Each row has a name. Each piece below is followed by the name of the row it came from, unless a question asks for something else. Each question is about the rows just above it.

q923: [107 154 122  95 165 114 165 109  92 163 119 165  95  89 110  91  89 106
  99  97 104 149  92  89  89 103 158  96 113  97 160  89 159  92 152 147]
q325: [105 155 121  93 168 112 168 166  90 165 118 168  93  87 109  89  87 106
  97  95 102 150  90  87  87 102 160  94 112  95 163  87 161  90 153 148]
q694: [160  89 162  92 165 123 109 165  94 165 128 165  96  94 108  94  94 105
 108 109 113 154 100  94  94 102 162  97 122  98 163  94 155 100 157 153]
Where do [160  89 159  92] appear?	q923
The entry that follows [110]:	[91]
Right after [128] comes	[165]
Shuffled q923 with one entry gone: [ 97  89  92 165 160 163 149 104 147 165  92 165 122 113 109  95 107 152
 158 110  89 106  92 114  91  89  97  89  89 159 154  96 103 119  95], missing	[99]
What comes right after [152] in the named rows?	[147]
asked: [165 109]	q923
[160  89 162  92 165 123 109 165  94 165 128 165  96  94 108  94  94 105
 108 109 113 154 100  94  94 102 162  97 122  98 163  94 155 100 157 153] is in which row?	q694

q217: [121 141 105 139 130 129 128 127]
q550: [ 83 117  75 120 116 114 125 112]
q480: [126 116 135 120 115 114 125 146]
q334: [145 129 152 128 129 130 127 139]
q784: [128 123 133 125 122 121 129 139]
q661: [112 128 104 127 128 128 126 115]
asked: [129 128 127]	q217
Which row holds [128 129 130 127 139]?	q334

q209: [126 114 141 119 107 138 115 119 106 141 114 117 135 146]
q830: [141 156 129 168 118 132 119 133  78 143 108 127 128 169]
q678: [124 145 123 133 110 126 119 126 106 167 123 121 121 103]
q964: [145 124 123 129 111 136 124 132 118 122 129 132 105 136]
q828: [138 157 135 120 140 132 141 121 126 126 114 127 130 138]
q218: [153 131 146 141 115 135 154 143 167 106 130 128 118 148]
q622: [132 139 131 103 131 122 113 134 144 150 132 131 103 160]
q830 without one entry, shuffled: [ 78 168 156 119 169 129 127 143 132 108 141 128 118]. Gone:	[133]
Which entry of q828 is missing from [130 126 141 121 127 157 135 140 132 126 138 120 138]?	[114]
[145 124 123 129 111 136 124 132 118 122 129 132 105 136] is in which row?	q964
q830 without one entry, shuffled: [141 156 143 119 133 127  78 129 132 128 108 168 118]. Gone:	[169]

q274: [115 125 139 142 150 120 140 103 118 123 116 116]
q589: [129  88 141 129 110 151  95 172  81  91  83  89]
q835: [101 137 148 159 173 122 146 110 160 159 162 150]
q70: [ 86 116 167 167 137 176 164 128 149 174 158 144]
q385: [148 100 120 107  86 121  96 175 152 108 144 159]
q563: [130  91 138 126 139 128 105 132  97  99  96  99]
[138 126 139 128 105 132] is in which row?	q563
The entry that follows [121]:	[96]

q151: [134  89 140  88]
q207: [142 103 141 129]
q805: [141 102 138 129]
Which entry of q151 is missing from [134  88 140]?	[89]
Shuffled q207 with one entry gone: [103 142 129], missing	[141]
asked: [142 103 141]	q207
q151 without one entry, shuffled: [ 88 134 140]. Gone:	[89]
What comes right after [102] in the named rows?	[138]
Which entry of q151 is missing from [140  89 134]?	[88]

